0: [103 152 143 152  79  98 145 117 107 105 160  94 149 145  93 112 152  99
  95 139 151 163  95 158 110 174 180 147 151 172  85 102 176 152 141 184
 147 113 140  87 102 178 146 161 153 166 109 158]
1: [100 167 148 155  74  94 149 118 109 105 160  90 142 148  88 115 147  96
  94 138 148 162  94 156 111 178 188 144 155 165  87  96 176 155 148 186
 150 113 143  84 101 169 144 163 158 170 101 160]
2: [103 165 153 156  72  94 147 113 103 112 158  93 150 147  88 116 152 101
  95 145 154 161  89 163 103 174 182 152 146 167  88  97 180 154 151 188
 151 115 148  85 102 173 147 161 158 167 103 159]
3: [107 155 134 155  86 100 143 119 115 111 152 100 139 138 105 112 148 108
 100 139 140 140 100 152 106 146 168 144 154 159  90  96 176 134 141 177
 142 111 135  98 111 145 138 148 142 167 104 154]
4: [106 165 148 150  79 100 155 116 102 106 161  88 145 142  85 117 148 102
 100 140 151 162  91 157 108 171 179 145 147 168  83  93 181 147 150 181
 141 110 146  83  97 171 146 157 158 166 101 159]
5: [133 114  97 130 107 140  94 133 168 119 145 110  97 136 200 130 131 112
 128 128  86  70 124 141 139  49 153 120 132 148 120 139 139  91 124 139
 119 117  93 104 116  51 127  72 138 130 136 148]
6: [119 135 113 111 165 116 103 119 147 141 113 152 105 110 163 127 105 147
 158 127 109  88 161 110 125  83  96 134 112 102 165 115  84 103 135  81
 128 137 111 159 150  80 111  95 107  95 116 107]
7: [190  42  81  73 191 212  72 166 182 174  92 174  84  91 215 170  83 167
 194  89  73  43 209  94 180  19  63  72  76  75 219 215  27  76  76   9
  80 140  83 180 161  20 100  57  98  53 200  92]
8: [127 143 110 109 179 120 107 125 150 142 102 164 109 109 167 126 109 152
 154 129 102  86 162  96 125  79  71 133 106  85 170 119  79 101 130  76
 133 140 114 173 157  76 109  89 105  93 124  94]
9: [171  75 141 133 165 186 150 154 105 124 107 154 145 132  91 150 131 152
 118 104 144 165 125 114 165 168  91  91 136  98 115 182 139 149  93 134
  98 139 147 157 140 168 128 160 111 141 174 106]
10: [111 166 143 151  79  93 154 120 108 112 155  96 150 142  94 110 149  96
  98 142 144 166  92 161 113 172 183 149 152 174  85 102 182 148 147 184
 147 117 147  82 104 178 141 162 152 169 104 165]
11: [189  39  77  65 255 207  69 159 183 177  43 226  87  87 225 159  75 214
 209  90  76  37 214  50 176  15   0  73  76  12 226 204  13  73  77   0
  79 163  92 244 204  16  91  56  64  38 194  29]
12: [147 104 110 110 167 158 109 135 156 138 105 152 108 112 165 141 107 152
 153 116 105  93 151 105 141  80  92 113 107 105 164 159  88 109 115  85
 110 137 106 159 143  80 117 101 107 102 153 107]
13: [108 156 143 151  75  98 148 118 105 114 153  89 149 140  96 119 150  99
  97 140 148 162  92 159 113 171 185 152 155 164  92 100 181 153 146 186
 141 115 147  86 102 177 137 156 156 169 104 159]
14: [194  39  82 100 248 214  78 167 183 145  60 209  91 117 210 166 110 201
 162  95  76  44 169  57 173  27   2  79 111  35 163 207  78  74  76  74
  73 161  89 232 194  19 110  59  73  85 196  43]
15: [137 107 123 119 154 147 123 135 132 133 111 144 123 125 146 134 115 147
 139 125 123 109 146 111 141 109  96 114 121 101 142 149 106 118 113 104
 112 140 117 147 145 110 126 114 111 115 147 105]
16: [106 162 150 148  74  97 155 114 109 111 154  90 149 149  90 111 144 101
  98 140 149 162  95 159 113 175 185 144 148 166  89 102 175 153 147 180
 145 114 149  86 103 176 146 159 150 169 102 169]
17: [131 123 103 101 176 140 102 135 153 144  97 166 112 111 169 131 112 160
 162 120 102  83 158 100 128  76  70 124 107  85 170 134  78  96 125  70
 126 140 107 169 151  78 116  88 107  90 129  92]
18: [106 163 144 158  73 101 148 113 108 109 162  87 141 144  91 110 153 103
  92 143 153 157  90 156 107 176 181 147 153 169  84 100 176 146 143 179
 145 111 140  81 101 169 148 158 158 160 102 160]
19: [101 161 151 155  72  94 148 114 105 103 157  95 150 144  87 117 151  98
  93 146 149 157  89 153 110 174 177 148 152 167  93 102 179 149 149 182
 147 115 143  82 102 169 140 160 156 160 100 166]
20: [149  95 121 116 160 167 118 147 141 143 110 147 119 121 148 147 110 146
 150 110 112 104 147 112 145 100  99 107 118 105 151 157  93 115 109  90
 102 131 115 150 147 104 118 108 117 103 162 112]
21: [102 160 142 151  79  96 148 112 107 113 161  96 148 141  86 109 152  92
  99 143 148 158  92 159 106 171 188 151 152 174  86 101 181 145 146 183
 150 110 144  83 101 174 139 154 147 160 101 158]
22: [105 164 148 148  76  97 146 113 108 108 154  96 141 138  95 113 144 100
  97 137 146 161  95 155 105 172 180 144 146 166  84  92 175 148 150 184
 146 113 149  86  98 179 143 161 151 168  99 156]
23: [158  85  79 137 159 170  80 142 183 123 108 155  85 128 221 144 132 147
 121 107  75  49 115 113 151  17  92  98 128  99 114 168 136  71 102 141
 106 138  87 158 146  17 130  57 117 132 160 107]
24: [111 161 150 150  75  92 149 120 103 110 159  94 147 147  93 115 153  99
 101 137 146 167  91 164 105 177 190 147 156 172  90  95 182 149 142 185
 145 112 141  83 100 176 142 165 151 169 106 162]
25: [124 137 123 118 168 114 125 119 135 135 107 153 126 127 133 120 127 146
 132 129 121 125 141 110 126 117  84 132 123  97 133 121 117 124 131 114
 130 144 127 161 146 122 126 120 109 117 122  99]
26: [174  64  98 101 154 189  91 152 172 153 114 148  98 115 189 157 105 142
 166 104  94  64 171 113 161  46  97  94 108 107 171 190  72  91  91  64
  97 140  95 148 143  52 113  76 120  89 174 107]
27: [106 161 140 145  97  97 141 117 119 122 144 108 140 138 108 121 141 112
 108 138 141 147 109 144 111 150 158 149 140 147 111 101 160 139 145 158
 142 119 136 108 119 154 137 140 144 147 112 148]
28: [129 136 125 123 192 127 126 127 119 132  92 181 126 124 128 131 131 168
 126 134 131 132 134  91 127 135  59 126 127  70 134 121 121 131 134 119
 127 146 134 186 159 138 131 137  96 128 123  82]
29: [110 154 142 154  79  96 153 120 109 112 153  92 143 138  85 119 153 100
 100 145 154 164  91 156 112 177 187 142 144 174  87 100 177 146 141 183
 142 117 146  84 105 176 138 155 149 158 101 166]
30: [104 157 146 156  78 100 151 114 108 112 155  86 144 148  94 109 153  96
  93 147 150 167  89 161 114 173 190 154 148 174  84  99 180 153 148 181
 148 110 141  89 102 178 141 163 148 169 106 163]
31: [129 121 113 110 154 132 119 132 139 138 116 150 118 121 152 129 111 147
 143 122 109 101 146 112 133 100  97 130 116 105 151 125 101 112 126 101
 129 141 115 150 139  95 120 110 116 113 127 112]
32: [108 163 144 148  70  95 151 112 106 108 162  86 140 144  84 109 152  99
  93 146 153 163  95 157 113 169 188 143 146 174  85 101 182 153 144 182
 143 112 144  82 104 176 143 155 150 170  97 162]
33: [159  87 105 110 169 166 111 147 148 146 106 152 112 114 164 140 107 147
 154 110 103  96 158 103 149  78  87 109 110  99 154 160  90 105 103  93
 103 136 110 156 152  88 123  98 108 104 155 102]
34: [130 120 106 112 172 138 102 129 150 143 101 157 110 119 167 137 109 154
 158 128 103 100 150  97 138  88  79 122 112  89 154 144  89 108 118  85
 126 144 112 170 156  78 116  93 112 105 134  95]
35: [165  84 111 118 180 175 113 141 143 135 101 166 115 126 158 144 126 155
 137 104 113  98 137 103 158  93  79 100 121  85 137 167 114 110 106 112
 101 141 119 167 158  90 127 103 107 120 167  96]
36: [101 168 146 151  79  92 154 115 110 110 164  96 142 144  93 111 152 103
 101 143 147 158  89 154 114 176 189 145 145 173  93 100 180 149 144 183
 144 114 145  82 100 176 145 154 151 160 105 169]
37: [106 159 146 146  81  98 142 110 107 107 150 102 142 142  97 115 141  97
 107 136 146 161 102 155 109 169 171 145 147 166  97 103 165 146 142 172
 146 113 144  95 106 167 144 151 152 156  98 154]
38: [194  33  83  66 195 219  76 161 177 175  94 172  85  89 220 163  74 169
 204  86  77  53 207  89 179  26  53  75  81  76 222 213   9  75  74   0
  80 149  91 184 165  21  94  55  99  45 201  78]
39: [110 149 136 139 240 110 135 125 121 112  57 214 135 140 109 116 146 192
 110 137 138 147 107  58 112 148   7 141 138  36  96 111 157 138 143 163
 134 164 139 223 191 145 142 142  74 156 111  54]
40: [168  65 121 119 155 194 114 153 138 135 113 150 123 120 151 152 121 139
 144  99 119 105 145 107 161 103 102  88 120 105 153 193 107 114  88  94
  95 138 117 156 139  95 125 111 115 113 175 105]
41: [131 132 138 115 110 128 138 130 113 130 140 115 137 121 111 131 122 123
 141 124 144 146 146 134 129 149 143 128 116 140 143 131 115 143 123 111
 122 125 132 117 123 151 125 145 130 120 132 143]
42: [196  29  79  69 255 215  82 166 187 176  43 230  89  87 222 163  77 216
 202  94  77  45 213  43 183  17   0  73  77  19 222 218   4  72  70   0
  74 170  86 244 206  21  90  54  64  37 197  29]
43: [107 162 129 151 186 102 126 115 131 117  88 168 131 143 123 111 146 166
 102 144 131 131 101  93 109 128  58 151 146  80  92  96 163 128 148 166
 150 146 130 179 155 125 139 129  96 160 103  92]
44: [190  40 139  89  95 206 144 157 114 162 147 105 140 105  93 164  92 103
 180  99 141 155 189 147 179 163 161  75  89 156 195 213  48 142  85  42
  84 119 143  97 109 168 106 159 148  68 198 151]
45: [105 161 143 152  78  96 150 120 101 111 162  92 150 146  93 110 146  93
 101 140 146 166  93 163 111 175 185 151 144 171  85  93 174 146 143 177
 141 113 145  88  96 171 137 156 153 161 105 170]
46: [164  77  82 123 104 178  75 149 176 132 145 104  86 131 214 151 123 113
 130 113  78  51 136 139 158  22 160  94 128 152 139 179 118  78  97 123
  93 121  85 107 114  26 129  60 140 119 169 144]
47: [106 165 143 150  92  95 149 116 107 112 156  99 145 143  99 110 154 103
  97 141 146 156  95 154 105 174 171 145 150 158  85  98 173 151 146 184
 145 120 147  95 107 173 138 154 143 164 106 159]
48: [101 164 143 154  79 101 153 110 101 111 162  90 149 142  90 120 154  99
  95 144 145 160  90 155 111 173 180 146 155 170  84  94 181 155 145 184
 147 117 144  87  98 177 144 157 155 166  99 163]
49: [137 114 120 123 168 144 123 132 136 130 103 150 126 124 140 138 115 152
 142 121 123 122 141 103 136 112  91 126 116  96 143 140 110 118 126 109
 117 143 119 156 151 119 123 115 105 117 141 107]
50: [103 161 150 158  76  92 152 111  99 109 160  93 148 142  84 110 154 102
  97 144 149 169  91 159 110 174 187 147 146 168  85 100 180 155 144 185
 144 108 143  89  99 179 141 164 154 167  98 167]
51: [110 163 139 150  96  96 143 120 111 115 149 104 138 136 101 119 149 102
 102 141 141 159 100 150 107 164 171 145 140 155  96 100 165 143 141 173
 143 121 142  95 110 168 136 157 143 156 101 150]
52: [108 157 145 150  77  94 154 113 101 114 162  89 148 145  96 114 148  95
  99 144 148 158  96 161 104 177 186 144 148 175  84  99 173 148 152 178
 152 111 141  82 103 168 138 154 156 160 100 164]
53: [141 106 125 112 205 154 130 136 125 141  89 178 124 123 130 136 112 167
 149 115 125 133 151  91 136 124  48 110 115  73 150 149 102 123 118  90
 115 146 130 191 166 128 115 127  98 109 152  81]
54: [188  29  85 122 255 218  69 164 187 134  44 226  85 122 225 165 126 211
 137  93  75  41 140  41 181  19   0  68 118  17 141 220 112  78  73 116
  75 166  84 245 209  16 125  51  65 113 206  32]
55: [118 149 108 117 205 106  98 118 162 142  80 181 102 121 173 120 116 176
 143 139  96  77 153  84 121  71  43 134 116  63 157 112 102 103 141  99
 136 144 111 192 165  64 120  86  94 100 120  78]
56: [106 155 137 152  85  99 142 117 110 117 148  96 135 139 101 115 145 101
 100 143 144 153  99 154 115 156 170 148 150 157  99 105 166 148 141 175
 146 111 138  97 106 165 135 154 152 162 105 159]
57: [136 113 151 156  90 150 147 135 108 105 147  97 148 141  91 132 145 102
  95 126 145 165  98 151 136 176 163 115 151 156  84 140 178 145 118 184
 113 117 140  93 110 177 144 162 146 163 142 152]
58: [111 153  92 146 255 111  88 122 167 114  44 229  93 143 199 116 149 210
 101 132  92  63  97  48 111  53   0 138 154  21  95 107 174  87 144 177
 141 161  97 240 197  44 140  71  63 164 113  32]
59: [130 120 119 117 144 133 124 128 136 140 121 145 120 125 140 134 116 133
 143 125 121 113 142 122 133 109 107 125 115 118 154 127 105 121 124  99
 121 129 125 139 138 108 122 110 119 114 127 112]
60: [157  79 123 116 131 170 121 149 138 135 125 123 119 125 133 153 112 124
 146 109 123 121 151 124 159 116 132  95 112 132 150 177 101 118 103  95
 106 129 128 122 131 119 121 119 124 104 167 131]
61: [106 154 147 152  79 107 148 120 108 109 155  99 141 139  96 113 144 104
 102 143 151 155  95 156 116 168 176 146 150 160 101 108 172 148 139 166
 147 119 146  92 102 166 143 159 148 162 103 161]
62: [104 161 151 155  72  98 155 114 110 110 163  95 148 141  87 112 151  97
  95 147 149 164  92 162 103 179 185 150 146 174  86  97 183 152 144 187
 146 113 146  82 105 175 143 165 149 164 101 159]
63: [188  37  86  68 255 223  72 165 185 173  41 233  81  86 225 167  69 214
 210  86  75  46 220  44 185  14   0  75  76  14 225 216   2  68  76   0
  73 170  89 245 203  15  93  49  63  32 204  33]
64: [108 154 114  87 163 106 116 118 144 161 107 148 111 107 161 124  95 144
 186 139 109 104 187 112 110  94  92 143  88 106 190 103  45 114 143  34
 142 136 115 149 141  86 109 101 110  64 110 102]
65: [107 150 150 151  77 110 152 123 109 107 158  91 146 139  94 118 143 102
 105 138 154 167 102 156 113 176 179 146 143 163  97 102 174 149 141 177
 144 112 145  89 100 172 142 159 151 161 112 165]
66: [109 161 149 150  70  96 152 114 101 109 161  90 148 149  92 118 145  96
  92 144 148 168  93 162 109 180 191 147 151 170  83  92 174 155 147 188
 148 115 144  81 104 172 141 156 155 164 103 165]
67: [114 143 119 114 211 113 111 117 147 139  77 184 120 116 149 123 114 183
 157 134 113 103 153  84 122  96  39 139 107  65 157 113  87 112 135  82
 133 148 113 203 172  92 120 107  85  99 115  69]
68: [175  57 121 127 102 199 126 153 130 130 150 110 127 119 133 164 121 111
 131  97 128 128 132 151 166 122 162  80 120 152 139 199 122 125  83 113
  85 115 127  98 109 128 129 127 138 120 183 145]
69: [148  99  95 114 112 153  97 143 157 142 135 119 104 124 177 145 119 116
 145 111 103  77 144 139 141  65 152 116 117 144 151 156  94 100 114  93
 115 120 103 118 122  67 116  80 133 104 146 141]
70: [108 153 140 142 104 104 150 113 111 116 135 113 142 135  94 113 142 113
 112 138 151 154 106 140 118 165 146 148 143 141 110 101 158 143 148 162
 148 124 140 111 121 169 131 156 133 151 113 142]
71: [109 164 145 152  76 102 152 120 108 111 162  88 144 146  98 116 150 101
  95 137 145 157  94 157 113 171 181 153 150 169  92 102 174 148 146 181
 149 119 141  85 106 167 137 155 150 167  99 162]
72: [108 160 149 150  72  98 154 117 107 114 159  93 145 147  90 111 145  98
 102 139 144 160  95 164 104 176 184 142 144 169  86 101 177 147 148 179
 142 109 142  84 103 174 144 159 153 164 102 165]
73: [129 131 130 126 126 132 128 124 130 126 131 125 133 128 118 130 128 124
 124 125 135 138 119 133 132 137 129 124 129 131 126 131 134 136 126 137
 131 125 134 126 129 137 126 131 126 133 129 124]
74: [110 157 142 152  77  96 152 117 107 114 155  92 145 146  92 119 148  97
  97 142 152 164  96 155 114 175 182 145 147 170  90 101 176 153 142 176
 144 119 146  85 106 174 144 162 152 156 110 160]
75: [117 144  91  73 214 113  84 126 167 172  76 186  93  99 202 117  77 174
 195 139  89  66 207  85 123  43  36 137  85  64 215 108  26  87 135  13
 134 152  97 193 167  47  96  71  88  53 114  68]
76: [118 146  86 110 130 109  78 125 173 140 129 128  96 119 209 116 107 136
 155 141  80  56 151 120 121  37 123 134 118 122 154 108  94  81 138  83
 135 131  94 136 134  36 122  68 121 106 115 123]
77: [156  86 111  97 148 176 105 142 147 149 117 142 116 113 161 147 102 136
 158 114 108  97 168 116 148  85 116  97 102 118 169 171  74 105 100  66
 106 136 108 142 135  90 106  96 124  86 162 123]
78: [119 138 123 108  99 113 121 122 132 150 139 111 122 109 145 120 112 109
 154 131 116 115 159 146 119 115 151 140 112 143 160 114  80 114 139  78
 136 122 120 105 119 113 118 118 141  90 121 148]
79: [108 156 149 153  79  98 145 119 109 108 153  94 144 145  89 115 151  96
  96 141 154 159  92 160 113 171 182 149 149 175  93  97 180 154 151 183
 145 108 150  88  95 178 141 162 148 166  97 169]
80: [107 162 144 135 121  98 143 115 114 122 139 117 139 126 109 114 130 120
 126 139 145 150 117 132 111 155 139 148 132 132 122 100 144 138 143 144
 145 130 138 121 119 158 126 146 132 132 110 132]
81: [147 100 117 111 165 152 115 138 141 141 109 146 118 124 144 144 112 143
 144 119 121 106 149 110 145 104  98 111 112 100 145 159 107 114 108 103
 114 139 117 159 140 104 119 114 110 113 155 108]
82: [197  34  87  98 199 216  78 161 185 150  82 179  94 107 217 162 103 177
 176  89  82  49 172  85 181  22  45  76 103  74 188 217  63  76  72  49
  74 149  86 192 170  25 105  61  98  78 197  75]
83: [166  62 118  69 226 193 115 147 146 176  66 197 113  89 161 151  81 187
 203 105 113 104 209  73 163  94  22  88  83  45 216 186  19 113  89   6
  93 160 117 206 178  89  92  98  83  52 179  58]
84: [117 143 146 148  78 112 147 115 100 106 160  89 147 146  87 118 154 100
  98 140 153 162  87 156 118 179 184 140 150 166  84 108 183 155 140 188
 135 112 144  80 101 170 142 160 152 161 110 167]
85: [126 142 128 121 204 122 126 121 133 126  82 186 126 126 126 128 127 172
 128 133 129 123 129  84 120 128  41 131 120  70 137 117 125 122 131 121
 137 145 126 193 169 120 126 124  88 122 124  71]

[189  47 100 144 121 204  95 160 168 118 128 120 100 141 182 168 137 121
 106  95  95  71 113 129 180  62 141  74 144 134 106 202 156  94  80 152
  78 129 102 125 127  62 137  76 129 145 189 130] 46
[118 134 116 109 177 114 114 129 149 150 103 164 116 116 158 124 114 153
 154 132 109 102 163 104 124  91  71 131 111  85 160 119  83 115 128  81
 137 144 112 173 153  90 120  98 106  92 120  93] 8
[146  89 121 107  81 157 118 142 141 144 163  95 119 113 150 137 109 101
 155 113 123 106 151 154 149 103 182 108 110 169 158 155  93 117 109  85
 112 113 119  82  98 104 122 112 158 101 151 161] 69
[135 117 130 122 158 138 130 134 116 134 114 145 132 118 113 130 119 141
 140 123 131 146 138 111 130 139 103 121 118 112 137 141 116 134 119 109
 122 129 139 144 143 142 119 142 117 119 144 106] 49
[184  37  93  71 212 217  91 157 176 176  81 194  95  98 195 167  79 178
 203  90  93  66 209  81 173  42  33  69  78  58 213 208  18  84  80   6
  80 152  92 198 178  45  97  65  92  45 202  70] 38
[121 149 131 130 146 112 124 117 129 125 115 136 133 127 126 124 126 132
 131 136 133 125 128 124 116 129 111 142 128 111 130 117 129 130 139 129
 140 130 124 136 134 131 125 125 118 133 110 120] 73
[115 154 124 124 195 108 123 119 139 138  95 177 120 125 146 115 124 161
 140 132 123 115 137  94 120 112  55 140 123  80 147 105 115 124 140 107
 141 149 117 177 156 114 127 118  94 111 117  89] 85
[127 120 129 107  81 134 120 131 134 141 151  99 120 109 128 126 109 107
 153 125 124 127 166 151 133 119 174 124 110 167 166 136  86 130 130  75
 124 120 127  89 103 120 113 124 154  95 129 153] 78
[143  99 103 102 150 159 109 135 153 150 108 151 115 112 171 139 107 146
 156 115 109  87 161 114 142  80  99 111 109 108 162 151  86 110 108  76
 117 137 107 153 141  78 112  94 118  92 147 109] 12
[138 121 119  97 153 132 117 130 147 151 118 149 115 106 152 136  95 145
 165 123 113 101 170 115 137  96 105 126 104 111 184 134  59 114 120  57
 120 140 118 151 141 102 112 110 116  81 130 109] 6
[114 152 128 117 160 101 123 116 127 135 116 143 130 124 126 116 127 141
 142 140 123 133 136 110 118 127  93 147 125 103 144 105 112 129 144 110
 139 133 130 152 142 133 120 130 112 117 110 112] 25
[184  54  98  70 208 207  97 163 166 178  82 188 101  87 186 159  77 181
 202  98 104  77 217  82 169  61  39  79  72  54 228 198  12  97  86   0
  78 154 109 198 173  60  95  84  82  39 189  75] 83
[174  56 115  85 111 202 119 152 142 157 137 124 118  98 148 161  95 125
 178 100 114 110 188 133 170 101 145  84  97 133 196 189  43 121  88  40
  90 130 114 112 120 107 103 107 130  70 182 142] 77
[160  85 119 117 163 170 120 142 140 135 109 152 120 116 147 148 112 147
 146 113 116 112 150 111 147 110  89  98 115 104 151 170 100 116 106  97
 101 136 118 157 150 115 120 119 114 110 157 112] 20
[104 156 141 143 105  94 141 113 107 117 142 110 136 136  97 115 145 117
 112 135 146 148 113 140 113 159 148 149 144 140 102  95 156 149 151 156
 144 120 143 108 120 160 139 153 135 152 100 144] 70
[128 135 102 103 248 119  99 122 156 148  54 209 108 115 172 127  97 202
 169 133 104  91 173  57 129  72   4 128 108  34 170 121  65 102 128  63
 134 162 106 229 196  74 116  93  69  86 122  44] 67
[103 157 148 154  93 101 152 119 103 111 144 109 148 142  95 117 154 105
  96 138 142 160  89 150 110 170 157 150 150 152  92 101 173 153 148 183
 147 124 139 102 115 176 142 158 139 169 108 147] 47
[173  61 126 123 151 189 118 157 131 125 120 142 128 123 143 155 126 137
 133 106 126 124 135 113 164 120 108  93 132 112 134 187 124 127  85 127
  90 137 128 143 140 118 131 118 121 123 184 116] 40
[174  61 130 127 150 187 124 150 125 128 111 142 131 130 131 160 128 142
 128 100 122 124 128 122 162 123 111  88 128 108 135 183 121 127  87 122
  89 137 131 143 134 129 122 122 117 118 182 112] 40
[118 146 110 116 161 110 111 117 146 139 108 152 110 122 158 119 118 144
 146 133 113 100 155 115 122  95  98 135 112 109 153 115  90 117 142  91
 137 139 111 152 142  97 121 103 110 102 118 104] 6
[120 139 129  90 173 116 123 120 132 155  99 161 126 100 132 126  92 151
 169 130 119 122 176 100 120 124  81 135  91 100 186 117  52 124 136  49
 140 140 129 161 147 116 109 120 106  79 116  98] 64
[118 146  96  95 234 108  87 124 172 149  68 204 102 107 192 121  98 185
 175 142  91  65 178  68 117  44  23 140  99  45 179 102  62  94 139  61
 145 160  96 213 183  48 112  78  78  80 106  62] 75
[134 112 123  95 175 146 128 135 123 157  96 161 126 104 133 131 101 152
 167 126 132 123 173 104 136 123  70 117 105  89 178 146  73 122 115  63
 121 142 124 168 151 124 115 130 106  77 142  98] 53
[163  71 139  87 130 180 144 146 114 160 120 136 138 105 100 152  99 126
 174 103 145 160 182 126 160 170 125  96  98 124 194 181  49 147  92  49
  93 128 140 129 134 167 108 149 120  69 171 125] 44
[108 159 140 141  96  93 149 118 105 109 144 106 144 135  93 112 146 112
 107 140 146 156  98 144 105 160 170 151 139 157  98  95 165 146 146 169
 145 121 140 100 114 166 135 154 142 151 105 152] 51
[127 124  91  81 205 124  88 132 177 168  84 179  93  99 202 130  91 168
 194 129  94  64 194  88 127  35  45 132  85  72 209 126  31  82 128  25
 125 148  98 187 171  35 101  70  94  60 133  78] 75
[173  65 145 125 106 187 150 154 110 133 139 121 141 128  98 159 117 113
 137 102 139 153 142 133 167 162 150  88 125 141 135 194 112 144  96 115
  91 119 137 118 114 165 124 157 135 113 174 145] 68
[163  77 121 113 160 183 118 151 139 134 114 147 125 124 143 147 119 146
 141 102 123 113 140 114 164 107 100  95 123 102 140 174 108 120  97 111
  96 141 119 154 138 104 123 112 116 118 172 104] 40
[132 131 101  88 189 128  92 130 163 166  89 170 103  99 185 132  92 165
 185 132  98  71 194  87 133  56  59 130  86  79 199 124  39  93 130  34
 124 150  97 175 164  56  98  76 103  65 124  84] 75
[108 154 101 122 237 108 106 118 162 139  65 201 111 128 172 120 117 195
 139 134  99  81 143  62 110  76  10 145 121  46 144 110 115 105 145 108
 138 163 108 220 183  72 119  84  80 112 108  60] 55
[150  98 126 137 175 166 129 147 131 118 102 155 126 136 126 142 136 152
 113 113 122 121 115 105 148 123  77 109 132  90 117 160 152 123 110 144
 113 137 131 167 154 125 135 131 108 144 159 100] 49
[120 147 132 115 175 115 124 120 131 133  95 170 132 115 128 118 113 161
 150 133 130 131 145 100 121 125  73 140 114  88 148 114 102 132 134 104
 141 143 132 173 154 131 122 133  99 109 121  88] 25
[106 158 150 137  96 102 152 119 107 117 148 111 146 141  91 112 142 114
 114 137 147 164 106 142 111 165 161 146 137 154 111 100 151 151 148 152
 141 121 139 104 116 165 138 160 145 150 112 150] 70
[121 132  97 107 146 116  98 120 161 138 113 138 104 113 187 119 108 140
 152 128  92  74 158 114 119  56 112 131 110 110 156 123  92  91 129  87
 133 137 101 137 138  50 116  77 125 106 120 120] 76
[157  80 126 116 108 174 130 152 126 138 142 110 123 115 131 153 114 119
 140 108 129 123 149 139 159 128 151 103 113 147 144 175 102 130 106  99
  98 117 123 109 115 127 118 128 140 107 164 145] 60
[110 165 133 142  94  98 135 113 118 116 148 110 131 139 110 113 141 105
 110 139 136 138 110 147 114 144 161 144 139 148 101  98 166 137 146 165
 147 116 136  98 112 147 135 139 142 156  99 149] 27
[110 144 132 110 132 107 125 122 133 144 128 135 129 122 125 123 116 131
 144 135 133 123 148 120 114 123 117 139 115 128 154 114  95 131 135  95
 142 129 127 134 133 126 115 130 127 104 109 124] 59
[135 123 116 109 172 141 110 131 151 144 102 168 113 117 160 137 105 159
 159 119 108  99 154  98 139  89  76 125 111  92 161 134  89 112 127  83
 127 146 121 166 150  93 117 108 106 100 141  94] 34
[122 142 128 114 189 117 122 128 135 134  98 164 127 114 137 128 121 156
 142 132 121 123 151  93 124 113  65 133 116  79 146 117 104 118 137 104
 131 139 125 180 154 115 118 118 105 110 119  90] 25
[125 137 117 114 149 127 122 130 138 130 118 147 121 126 145 125 121 141
 140 133 126 114 138 112 130 111 103 126 117 113 147 122 115 120 132 111
 134 132 123 145 135 115 118 117 115 112 121 110] 59
[179  54 107 133 135 198 105 155 156 128 128 133 113 126 166 156 130 131
 122 104 111  90 122 124 164  84 119  82 130 128 128 193 136 103  87 135
  87 134 114 135 127  82 133 100 122 134 181 129] 40
[102 159 142 149  95  99 138 118 113 110 150 101 133 140 104 111 146 107
  98 143 136 146  91 145 109 149 167 151 155 160  85 104 178 134 142 179
 144 113 138  94 113 148 146 145 146 159 102 158] 3
[144 110 102 140 152 139  88 135 161 115 116 144 106 134 188 134 133 139
 112 127 100  70 108 112 139  52 105 123 135 107 109 140 149  88 124 153
 123 133 103 151 143  62 139  78 121 143 136 115] 23
[154  93  93  88 214 164  81 141 172 162  79 183  98 102 207 147  99 176
 173 110  85  61 178  83 151  33  37 110  97  58 189 167  52  86 105  45
 102 147  89 191 170  36 106  62  94  73 161  77] 82
[124 131  84  83 170 125  76 128 178 162 101 151  85  97 217 125  95 145
 182 136  87  53 183 101 125  22  91 133  91  95 190 115  47  78 131  41
 136 141  93 163 148  27 100  61 109  64 123 104] 75
[129 132 137 107 119 116 138 126 116 142 135 119 137 110 108 120 106 117
 156 126 138 145 161 133 126 159 141 130 104 136 167 116  83 141 134  77
 130 127 133 123 118 156 115 149 133  99 120 135] 41
[148  97 100 102 133 148  95 138 163 146 124 132 105 110 188 139 108 134
 152 113 103  76 157 122 147  60 124 113 104 124 158 157  88  99 111  79
 112 135 104 131 133  63 115  84 122  97 148 126] 69
[166  63 120 123 103 188 117 151 129 136 148 104 124 128 138 154 118 112
 136 103 127 123 141 148 165 111 161  91 119 156 141 190 112 123  95 112
  95 117 123 107 107 116 126 118 143 120 171 149] 68
[133 123 108 112 126 127 105 127 147 150 133 123 109 112 167 134 111 118
 152 123 108  91 154 133 132  85 136 126 111 131 161 127  88 105 125  80
 128 120 113 120 122  77 110  96 134  99 132 135] 69
[178  58 139  96 140 195 149 152 115 153 117 131 141 101  99 158  91 138
 172  99 139 155 183 126 167 159 120  85  90 122 192 201  60 143  82  50
  89 131 141 141 132 166 109 152 119  77 190 117] 44
[141 111 120 121 132 143 120 131 140 131 127 135 124 120 136 141 127 125
 140 126 126 121 134 129 134 111 123 117 122 119 140 141 115 120 115 107
 120 128 121 127 133 116 124 114 125 118 141 121] 59
[114 154 122 102 158 111 115 121 132 150 111 155 120 118 141 120 106 143
 156 140 117 115 156 104 118 110  92 137 103  99 170 109  87 117 137  74
 138 141 119 150 148 116 116 116 112  92 111 103] 6
[106 162 150 151 105  90 148 115 105 114 142 116 146 143  90 113 151 119
 102 137 147 157 100 141 112 168 147 153 150 141  90  98 175 154 150 175
 151 124 144 115 122 166 138 153 138 166  96 139] 70
[143 110 128 122 140 144 129 130 130 131 122 132 131 119 125 137 117 131
 140 124 124 126 143 119 132 133 117 119 118 123 146 136 104 124 121 102
 117 129 129 142 134 130 118 122 124 117 145 119] 59
[111 151 116 119 142 103 123 121 142 130 115 140 116 122 151 121 128 143
 131 136 115 117 132 116 118 108 107 143 119 116 133 102 114 123 136 116
 137 131 126 141 142 108 130 109 124 121 110 120] 25
[168  77 119 118 152 182 124 148 133 131 113 143 120 126 146 155 118 143
 145 113 118 118 138 117 158 113 102  95 120 107 149 175 108 117  99 104
 100 132 123 149 143 108 120 110 115 116 170 108] 40
[130 124 130 107 138 139 123 136 132 142 126 133 122 112 137 132 114 135
 152 129 123 123 149 127 134 116 122 121 109 120 153 138  89 120 126  91
 127 133 120 136 131 121 119 128 120 104 133 122] 59
